-44  5  -17  67  14  -56  30  -39  -1
11  -37  4  26  -31  36  -1  26  -4
-26  20  13  5  19  -23  2  -18  -18
-7  -7  33  -2  -6  18  -9  13  -27
-9  46  -10  -12  43  12  -7  0  -34
->
-7  -7  33  -2  -6  18  -9  13  -27
-26  20  13  5  19  -23  2  -18  -18
11  -37  4  26  -31  36  -1  26  -4
-9  46  -10  -12  43  12  -7  0  -34
-44  5  -17  67  14  -56  30  -39  -1

58  57  -6  53  -45
-45  8  -62  -34  31
-41  43  -11  -1  -25
->
58  57  -6  53  -45
-41  43  -11  -1  -25
-45  8  -62  -34  31

-15  60  11  -9  -13  28  11  -18  23  -16  -4  31  -54
33  -49  15  -17  -11  -4  23  1  27  28  -61  -13  4
-27  4  21  -17  -44  -38  21  0  44  -3  -3  -2  -52
-10  -45  -24  2  54  8  -14  -14  5  -7  37  -27  41
8  5  -33  13  54  37  -25  -27  5  -18  30  7  41
->
-27  4  21  -17  -44  -38  21  0  44  -3  -3  -2  -52
33  -49  15  -17  -11  -4  23  1  27  28  -61  -13  4
-15  60  11  -9  -13  28  11  -18  23  -16  -4  31  -54
-10  -45  -24  2  54  8  -14  -14  5  -7  37  -27  41
8  5  -33  13  54  37  -25  -27  5  -18  30  7  41

-5  41  30  53  63  25  11  -12  -31  -24  26  19  -25  -49  9
44  0  -15  -2  -38  1  39  -7  50  43  9  10  57  -60  -1
48  27  28  37  20  -42  13  -50  40  43  14  -50  53  -29  -50
-29  18  35  -13  18  -63  -4  -38  -38  -32  18  -68  -32  52  -52
1  -45  -39  -43  -47  40  -30  41  31  10  -37  43  12  25  37
->
-29  18  35  -13  18  -63  -4  -38  -38  -32  18  -68  -32  52  -52
-5  41  30  53  63  25  11  -12  -31  -24  26  19  -25  -49  9
48  27  28  37  20  -42  13  -50  40  43  14  -50  53  -29  -50
44  0  -15  -2  -38  1  39  -7  50  43  9  10  57  -60  -1
1  -45  -39  -43  -47  40  -30  41  31  10  -37  43  12  25  37

1  -28  14
-23  -28  27
-6  -11  -14
50  2  15
23  52  -9
-1  -8  56
->
-1  -8  56
-23  -28  27
50  2  15
1  -28  14
23  52  -9
-6  -11  -14

25  -12  -1  -41  -2  12  -9  4  -28  -3  -6  5  15  37  -20  29
-1  -50  48  27  32  27  -52  -3  36  2  -9  54  2  7  -27  -5
->
-1  -50  48  27  32  27  -52  -3  36  2  -9  54  2  7  -27  -5
25  -12  -1  -41  -2  12  -9  4  -28  -3  -6  5  15  37  -20  29
---
-5  20  -30  30  1
-7  6  0  -23  19
-13  -4  -16  -23  8
-18  31  -16  12  23
-25  -3  52  -7  -8
6  -10  17  13  -22
12  -14  33  28  -36
18  -10  28  -63  30
->
-7  6  0  -23  19
-18  31  -16  12  23
6  -10  17  13  -22
18  -10  28  -63  30

-2  -44  33  -25  -48  -41  28  -39  -51  27  -36  -15  20  -4  74
4  45  -15  45  -27  -26  -6  49  -36  1  46  -7  4  -11  -7
->
4  45  -15  45  -27  -26  -6  49  -36  1  46  -7  4  -11  -7

-36  37  -21  25  -18  -18  -45  -2  22  17  37  39
36  3  71  3  25  4  62  39  -5  4  -3  -24
->
36  3  71  3  25  4  62  39  -5  4  -3  -24

-32  28  -30  9  -7  -2  23  -29  -42  -29  -35  38
47  -35  35  -8  -12  -20  -19  30  35  45  48  14
61  -3  49  -20  -16  -23  7  43  47  56  54  -9
-54  1  -45  23  22  24  -9  -42  -41  -49  -49  13
-27  8  -22  16  17  23  -2  -21  -17  -26  -28  -8
40  -7  25  24  -38  17  -2  11  10  39  27  15
-2  33  -1  14  6  34  16  -5  2  -5  -15  -40
->
47  -35  35  -8  -12  -20  -19  30  35  45  48  14
-54  1  -45  23  22  24  -9  -42  -41  -49  -49  13
40  -7  25  24  -38  17  -2  11  10  39  27  15

-7  -48  -61
-37  -3  -12
-46  57  -55
-20  14  -48
47  8  36
42  8  43
->
-37  -3  -12
-20  14  -48
42  8  43

-71  -64  -24  32
-26  17  -5  23
-15  7  0  14
-35  -36  -10  14
-60  -57  -17  23
11  -14  -4  -12
20  12  4  -16
-14  31  7  19
25  8  10  -18
->
-26  17  -5  23
-35  -36  -10  14
11  -14  -4  -12
-14  31  7  19

-24  24  -73  53  -20  -44  21  -41  -20
16  -15  -3  -12  51  -26  -37  4  -72
-32  -13  54  -2  -26  44  -24  -23  -52
-56  -66  -40  -44  -9  17  11  28  -13
-4  -1  -5  21  -34  34  9  10  13
->
16  -15  -3  -12  51  -26  -37  4  -72
-56  -66  -40  -44  -9  17  11  28  -13

10  -34  -9  -17  -41  -29  36  25  -12
9  -4  5  -9  -43  4  14  16  -17
7  -10  -3  -3  -31  -5  38  44  -4
21  0  15  -23  -37  -12  -14  15  -8
14  -9  -18  -1  17  -32  24  7  27
36  23  13  -18  -6  -32  -54  -6  18
24  -24  0  -17  -17  -54  20  16  2
20  33  2  13  -18  1  15  26  13
13  13  -8  8  -10  2  -8  10  22
->
9  -4  5  -9  -43  4  14  16  -17
21  0  15  -23  -37  -12  -14  15  -8
36  23  13  -18  -6  -32  -54  -6  18
20  33  2  13  -18  1  15  26  13

0  4  3  -17  -33  18  -5  -10  -8
-7  -52  -5  -2  -10  12  48  21  -9
-24  -27  -7  -7  28  -27  57  -2  -22
-11  -18  22  -12  41  33  -59  -31  15
46  7  -7  -27  9  -23  20  -16  18
9  -65  32  -21  -38  -25  -12  -2  22
2  5  45  -31  14  -8  -1  -5  19
-33  24  25  14  -19  55  -6  14  -7
-2  -21  -25  13  -8  -16  -4  54  21
->
-7  -52  -5  -2  -10  12  48  21  -9
-11  -18  22  -12  41  33  -59  -31  15
9  -65  32  -21  -38  -25  -12  -2  22
-33  24  25  14  -19  55  -6  14  -7
---
67  -3  -14
18  -6  66
-44  43  -58
->
-3  -14
-6  66

48  63  6  -65  64
49  19  59  63  24
34  23  -62  -33  -11
39  -2  37  6  59
-42  -33  -65  4  -39
->
63  6
19  59

-14  -27  57  40
16  47  27  -35
->
-27  57
47  27

-14  -39  47  2  -14
-25  -30  54  -7  -25
-22  -34  50  -2  -17
-18  -34  49  1  -18
-20  -32  51  -1  -16
->
-39  47
-30  54

8  35  -21
-54  -67  5
66  62  17
->
35  -21
-67  5

-27  18  -55
-76  29  -12
->
18  -55
29  -12

65  -14  13  44
7  31  8  -25
-43  -3  -15  -1
->
-14  13
31  8

1  -30  64  -49
-54  37  15  50
-41  36  43  60
3  18  -13  18
->
-30  64
37  15

-3  -17  -20  -16
23  -39  -47  61
19  -40  -50  13
->
-17  -20
-39  -47
